(in the rows, 100 means zero)
Named turns come first, each shown by rows before and after it. Which turns, in which order, take the first row of each pair that follows to the second? Write the first one first, as in the answered first pair.
turn J226:
[ 83, 105,  60, 112, 106, 110, 120, 121, 152,  87, 106, 106, 138, 109,  64,
  92] => [107,  74,  88, 124, 120, 114, 125, 112, 128,  87,  99, 114, 139,  76,  55,
  91]
[105, 136,  99, 110, 102, 108, 116,  77,  64,  75, 121,  90,  87,  92, 105,
 120] => [104, 143,  93, 112, 102, 102, 117,  78,  66,  73, 125,  91,  91, 100, 100,
 118]
[111, 105, 103, 103,  74, 100, 117, 111,  85,  85,  67,  95,  85, 118,  90,
  93] => [110, 112,  99,  99,  73, 103, 120, 110,  93,  81,  70,  93,  89, 120,  87,
  93]
turn J35:
[101,  82, 113,  87, 119, 100,  89,  99, 128,  89, 110, 102, 114,  98,  96,
 105] => [114,  88, 110,  79, 111,  98,  90, 104, 107,  92, 119,  88, 109, 113, 115,
 108]
[ 65,  58, 105,  98, 100, 111,  63,  89, 121,  49,  73, 155,  78,  85,  59,
 101] => [ 81,  59,  96,  58,  76, 113,  48, 103, 102,  68,  86, 129,  72, 133, 122,
 108]
[111,  91,  77, 121, 115,  97,  97, 105, 142, 103,  95, 108, 120,  89,  60,
 110] => [116,  85,  67,  93,  93,  94,  82, 109, 142, 114,  98,  94, 115, 131, 108,
 114]
[ 75,  95,  87,  78, 125, 126, 101, 103, 134,  92,  99,  87, 108, 120, 111,
  65] => [ 94, 101,  89,  83, 125, 128, 114, 106, 101,  93, 109,  75,  86, 128, 127,
  62]
turn J967:
[ 65, 154,  76, 103,  94, 106,  87, 104,  98,  95,  95,  94,  57, 124,  92,
  91] => [ 92,  69, 118, 104,  88, 101,  63, 121, 108, 131,  78, 115,  81, 117, 109,
  71]
[ 86,  40, 120,  78,  85,  89,  53,  85, 126, 104,  77, 134, 126,  82,  95,
 105] => [116,  85, 109,  69, 100,  88,  87,  50,  79,  61, 109, 123, 122,  61,  92,
 137]
[100,  96,  98,  92,  98, 101,  93, 102, 100,  99, 105,  92, 110, 116, 104,
 105] => [ 97, 100,  96,  94, 102, 103,  95, 103,  94,  95, 108,  95, 108, 121, 107,
 104]
[ 59, 131,  96,  90,  69,  95,  78,  70,  83,  83,  82, 105,  60, 102, 107,
  96] => [ 73,  86, 121,  93,  70,  90,  62,  83,  91, 108,  69, 114,  74, 102, 118,
  78]
turn J210:
[ 88, 121,  81, 102, 100, 100, 107, 110, 101,  95, 101,  85,  97, 104, 105,
  90] => [ 91, 124,  77,  97,  97, 102, 106,  96,  93,  84, 108,  82, 105, 101, 105,
  99]
[ 59, 112,  86,  92,  83, 106,  94,  85, 123,  86,  96, 103, 114, 100,  91,
 123] => [ 56, 111,  85,  95,  89, 108,  98,  90, 130,  92,  90, 102, 117,  99,  87,
 115]
[ 95,  97, 115, 108, 100, 105, 102,  84, 102,  94,  95, 103,  97,  85,  98,
 102] => [ 92,  93, 112, 102,  97, 106,  98,  88,  99,  94,  97, 104,  99,  86,  95,
 102]
turn J43:
[102,  77, 116, 105,  94, 104,  96, 112,  87, 106,  93, 103,  87,  94, 102,
  84] => [106, 105, 101, 114, 110, 107, 119, 122, 104, 101, 108, 101, 104,  94,  87,
  98]
[ 86, 104, 101, 102,  93,  98,  87, 122, 136,  99,  82, 116, 105, 113,  85,
  79] => [ 98, 108,  90,  91,  97,  98,  95, 117, 137,  93, 100, 114, 124, 112,  85,
  93]
[116,  83, 104,  76,  95,  92, 103,  89,  84, 106, 116, 105, 103, 110, 117,
 114] => [ 91,  94, 114, 112, 102,  99, 105, 109,  81, 106,  90, 103,  71,  95,  95,
  92]
[128, 111,  86,  78,  94, 102, 100,  92, 100,  75, 116,  81, 100,  96,  99,
 110] => [107,  86, 105,  83,  77, 103,  85,  91,  85,  83,  83,  86,  76,  97, 103,
  94]

Between the rows of a pair lie 2 to 3 turns.
[ 58,  90, 102,  88,  85, 100,  62,  93, 107,  93,  71, 110,  72, 100,  87,
  97] => [ 69, 103, 107, 111,  98, 104,  86,  90,  92,  86,  74, 110,  61,  81,  70,
  91]
J35, J35, J35
[103,  72, 101,  80, 102,  90,  96,  96, 115, 100,  97, 102, 128,  93, 110,
 110] => [ 95,  66, 111,  89, 102,  88,  91,  93, 111,  99,  84, 106, 110,  81,  96,
 105]
J43, J967, J35
[100, 111, 106,  91, 104,  94, 111,  74,  88,  74, 105, 108, 111,  86,  90,
 126] => [ 93,  88, 100,  76,  87,  92,  78, 101, 111, 115,  85,  94, 107, 116, 124,
  99]
J967, J35, J967
[104,  56,  83,  70,  91, 103,  69, 101, 115, 104,  93,  94, 123, 113,  93,
 113] => [123,  95,  59,  78, 107, 110, 105, 114, 110, 102, 116,  79, 135, 128,  93,
 113]
J43, J43, J35
[ 84, 125,  88, 102,  98, 107, 108, 114,  60, 103, 115,  76,  69, 145, 119,
 102] => [116, 107,  86, 101, 124, 101, 124, 119, 116,  98, 138,  90, 156, 113,  90,
 117]
J35, J967, J43
[133,  79, 122, 108, 119,  93, 108, 104,  73, 114, 107,  90, 123, 100, 108,
 106] => [ 82,  95, 108, 121, 115, 103,  91, 111, 129,  99,  81, 105, 129, 102,  76,
  89]
J967, J35, J967
